The same turns and mirrors carry the whole set onto itself and the rows of a family onto each other. Which other rows belong to the same family as each row named below? List them in the order they appear above.
These 16 rows form 4 families of 4 rows each.
Z_872: .25,-.16,.01,-.07,.00,-.14,.09,-.22,.10,.07,-.21,-.14,-.11,-.32,.02,-.03,.02,.18,-.18,-.22,-.21,.14,-.14
Z_569: .04,.09,.04,-.02,-.32,.02,-.11,.12,.05,.07,.40,-.28,.10,-.22,-.19,.02,.00,-.04,-.20,-.23,.00,-.11,.02
Z_476: .16,-.03,.04,.03,-.08,-.06,.10,-.14,-.03,.12,-.33,-.20,-.11,-.27,.00,.08,.10,.12,-.16,-.22,-.27,-.04,-.12
Z_819: .11,.10,.09,-.08,-.18,.12,-.01,.18,-.04,.10,.32,-.35,.06,-.17,-.13,.06,.04,-.09,-.09,-.23,.05,-.13,.12
Z_920: .17,-.06,-.09,-.08,-.03,-.11,.04,-.15,.05,.00,-.36,-.22,-.08,-.25,.05,.01,.14,.17,-.06,-.20,-.26,.09,-.09
Z_632: .17,-.09,-.09,-.02,-.10,-.14,.11,-.06,.07,.03,-.31,-.16,-.05,-.29,.07,-.08,.09,.21,-.19,-.29,-.24,.05,-.22
Z_529: .16,.15,.11,-.04,-.31,.02,-.15,.08,.16,.07,.28,-.33,-.01,-.20,-.10,.05,.01,-.02,-.21,-.19,.09,-.06,.11
Z_303: .26,.03,-.09,-.09,-.01,.11,-.06,.08,.11,-.22,.07,-.05,.10,-.45,-.05,-.04,-.09,-.11,-.01,-.21,-.26,-.01,-.39
Z_168: -.08,-.02,.04,.09,.00,-.03,.09,.23,.11,.07,.17,-.24,.21,-.30,-.01,-.34,.05,.22,.02,-.29,.00,-.08,.07
Z_342: .28,.04,-.10,-.30,.05,.18,-.06,-.09,.14,-.19,.04,-.12,.04,-.29,-.03,.03,.01,.00,-.02,-.23,-.23,-.01,-.39
Z_360: .31,.04,-.17,-.16,-.05,.08,-.05,.00,.16,-.29,.06,-.10,.07,-.37,-.01,.08,-.01,-.08,-.08,-.21,-.24,.11,-.30
Z_103: .03,.17,.07,-.08,-.16,.14,-.15,.06,.10,.03,.34,-.36,.09,-.19,-.20,.06,.03,-.06,-.05,-.16,.00,-.13,.11
Z_147: -.07,-.05,.03,.09,-.05,-.15,.13,.16,.18,.03,.11,-.26,.12,-.34,-.13,-.24,-.02,.28,.10,-.24,.03,-.08,.13
Z_861: .27,.01,-.15,-.17,.00,.15,-.10,-.02,.02,-.19,.01,-.10,.02,-.26,-.04,.09,.00,-.17,-.05,-.25,-.17,.04,-.38
Z_25: -.20,-.07,-.03,.07,-.02,-.03,.07,.14,.06,.08,.07,-.22,.13,-.23,-.15,-.20,.00,.22,.14,-.32,.07,-.13,.03
Z_3: -.06,-.05,-.01,.01,.02,-.01,.05,.15,.22,-.04,.02,-.25,.18,-.21,-.09,-.27,.01,.20,.21,-.30,.13,-.15,.02

Which other rows belong to the same family as Z_476? Z_529, Z_303, Z_3
Which other rows belong to the same family as Z_342? Z_872, Z_819, Z_168
Which other rows belong to the same family as Z_147? Z_632, Z_103, Z_861

